k604: [143 168 149 127 118 135  78  96 115 143]
k753: [158 171 148 134 143 100 116 124 104  89]
k373: [106  98 170  95 132 167 159 128 160 116]
k544: [173 153 124 176 149  84  93 119 117  94]
k7: [ 84 147  86 155  88  84  95 110  79 177]
rest: [148 134]	[143 100 116 124 104  89]
rest: [134 143 100 116]	[124 104  89]
rev: [ 95  84  88 155  86 147]	k7
rest: [134 143 100 116 124]	[104  89]

k809: [151 110 122 112 148 111 126 103 149 117 127 113 111 118 117 152 129 153
 119  62 118 119 115 106 112 155 101 148 117 111 150 119 129]
k604: [151 110 122 113 113 117 124 123 116 123 127 113 111 118 117 152 129 153
 119  62 118 119 115 106 112 155 101 112 117 111 119 119 129]
k693: [159 129 157 137 128 141 152 124 124 138 151 129 129 146 115 172 153 174
 138  77 140 120 140 125 115 172 125 129 111 131 115 115 154]
k753: [102 123 119 113 123 117 113 124 123 116 108 123 124 114 128 110 108 109
 113 184 109 120 119 124 126 106 126 122 131 118 132 120 103]
[151 110 122 113 113 117 124 123 116 123 127 113 111 118 117 152 129 153
 119  62 118 119 115 106 112 155 101 112 117 111 119 119 129]	k604
rest: [153 174 138  77]	[140 120 140 125 115 172 125 129 111 131 115 115 154]
rev: [116 123 124 113 117 123 113]	k753

k544: [162 132 137 118 123 102  87 153 137 111  73 137 139  86]
k915: [ 84 142  95 149 148 136 143 122 114 140 145 142 124 144]
k693: [ 84 142  95 149 148 136 143 122 114 140 145 142 123 144]
k342: [ 98 144 119 143 142 130 164 144 133 146 169 145 134 141]
k373: [ 98 144 119 143 142 130 164 144 133 140 145 145 134 141]
rest: [ 73 137]	[139  86]
rest: [144 133 140]	[145 145 134 141]
rest: [133 140]	[145 145 134 141]
[ 84 142  95 149 148 136 143 122 114 140 145 142 123 144]	k693

k729: [117 135 134 106 133 132 122 124 130 141 128 102 116 124 119 131  63 139
 117 126 169 128 122 118 132 142 131 119 125 125 110 135 143 110]
k124: [122 131 147 112 144 138 142 125 132 101 152 165 128 117 141 137 102 113
 123 126 132 128 131 130 124 126 143 132 127 134 133  89 121 124]
k342: [129 147 144 125 122 128 121 130 104 146 128 127 123 129 130 143 137 121
 140 147 144 128 120 119 127 130 128 133 126 126 120 189 121 123]
k544: [130 118 149 138 126 133 123 126 127  92 128 128 123 129 130 106  99 142
 123 133 171 132 137 126 133 131 135 140 123 129 138  87 130 145]
k809: [148 117 145 125 108 131 125 129 156 101 132 124 139 128 118 139  98 133
 137 145 163 131 119 131 128 129 134 120 127 127 131 107 140 147]
k7: [115 105 141 120 142 137 134 124 128 121 144 149 124 143 137 120 130 124
 139 120 148 118 123 119 126 122 126 121 126 127 133  78 146 137]
k915: [122 121 117 130 141 135 117 127 135 136 133 136 131 138 132 118 146 125
 121 127 159 131 134 114 128 124 135 132 134 129 122 131 140 115]
rest: [ 92 128 128 123]	[129 130 106  99 142 123 133 171 132 137 126 133 131 135 140 123 129 138
  87 130 145]
rest: [128 127 123 129 130]	[143 137 121 140 147 144 128 120 119 127 130 128 133 126 126 120 189 121
 123]

k373: [127 140 115 117 130 126 126 131 152 131 140 148 128 134 123 128 117 109
 143 138 146 120 134 147 127 138 137 130 144 111 129 149 118 127 132 137
 131 137 106 120 143 140 129 117 129 129 131 137 118 131 135 128 145 132
 120 149]
k915: [130 140 122 119 131 124 127 131 149 136 142 147 131 134 117 127 119 116
 141 135 149 130 132 144 124 137 143 132 144 118 129 144 122 130 135 141
 136 144 111 128 144 143 132 121 136 124 131 131 125 131 134 133 148 136
 119 149]
k693: [120 106 142 171 151 152 161 137  88 114 117  95 118 118 164 151 158 172
 111 139  78 125 131  97 153 119 109 126  93 166 126 105 162 121 136 113
 116 100 182 130 102  89 139 155 108 152 119 136 133 127 112 125  89 115
 169  76]
k124: [126 143 110 113 130 126 124 132 157 129 140 152 128 135 124 128 115 104
 146 141 148 114 136 152 128 140 136 130 147 106 129 155 115 125 131 136
 130 135  99 115 145 141 127 114 127 131 132 140 114 132 137 131 143 131
 118 152]
k604: [132 138 125 120 127 126 123 132 144 135 136 142 132 134 121 126 122 118
 137 131 145 130 131 141 124 134 138 132 141 120 131 140 122 132 131 136
 134 140 115 129 139 141 129 123 136 125 132 130 127 131 135 132 143 134
 120 146]
k7: [132 138 125 120 127 125 124 129 144 135 136 142 132 135 117 126 122 118
 137 131 145 130 131 141 124 134 138 132 141 120 131 140 122 132 131 136
 134 140 115 129 139 141 129 132 127 132 114 131 140 114 135 132 143 134
 135 113]
rev: [143 137 124 144 132]	k915
rest: [126 124 132]	[157 129 140 152 128 135 124 128 115 104 146 141 148 114 136 152 128 140
 136 130 147 106 129 155 115 125 131 136 130 135  99 115 145 141 127 114
 127 131 132 140 114 132 137 131 143 131 118 152]
rest: [114 135 132]	[143 134 135 113]
rev: [132 114 140 132 131 127 114]	k124
rest: [134 117]	[127 119 116 141 135 149 130 132 144 124 137 143 132 144 118 129 144 122
 130 135 141 136 144 111 128 144 143 132 121 136 124 131 131 125 131 134
 133 148 136 119 149]
rev: [146 104 115 128 124 135]	k124

k693: [ 89 167 120 117 138 186 101 163 155]
k342: [151  72 138  92 144 151  91 164 156]
k982: [ 96 168 138 127 127 179  91 163 161]
k124: [ 96 111  99 127 124 150 106 162 107]
k915: [165 154 127 103 166 105 128 163  85]
k753: [167 135 105 128 127 166 103 163 105]
k7: [ 79 146 100 119 139 186 104 163 132]
k809: [165  81 116  89 144 146 104 163 161]
k544: [169 103  93 122 130 183 105 163 114]
rest: [ 91 164]	[156]
rest: [ 91 163]	[161]
rev: [111  96]	k124
rev: [163 103 166 127 128 105]	k753
rev: [122  93 103]	k544
[167 135 105 128 127 166 103 163 105]	k753

k753: [142 127 147 152  79 150 139 156]
k982: [127 153 140 140 117 154 135 146]
k7: [141 127 132 130 148 128 127 135]
k604: [115 142 126 147 127 115 120 173]
k809: [112 164 139 147  96 158 134 157]
rev: [147 126 142]	k604
rev: [150  79 152]	k753

k604: [106 176 154  82]
k915: [154 100  76 176]
k729: [131 106 179 146]
k544: [107 157  78 165]
k342: [107 156  78 165]
k753: [ 79 101 180 111]
rest: [107 157]	[ 78 165]
rest: [157  78]	[165]
rev: [179 106]	k729
rest: [ 79 101 180]	[111]

k342: [120 113 124 179]
k693: [135 126 142 145]
k373: [134 122 150 156]
k915: [131 120 135 153]
k544: [105 115 151 111]
k7: [127 115 149 156]
k753: [115 119 145 139]
k729: [110 123 143 153]
k809: [105 115 152 111]
k982: [127 115 148 136]
k604: [158 100 149 110]
rest: [126 142]	[145]
rest: [127 115 149]	[156]
rest: [134 122 150]	[156]
rest: [158 100]	[149 110]

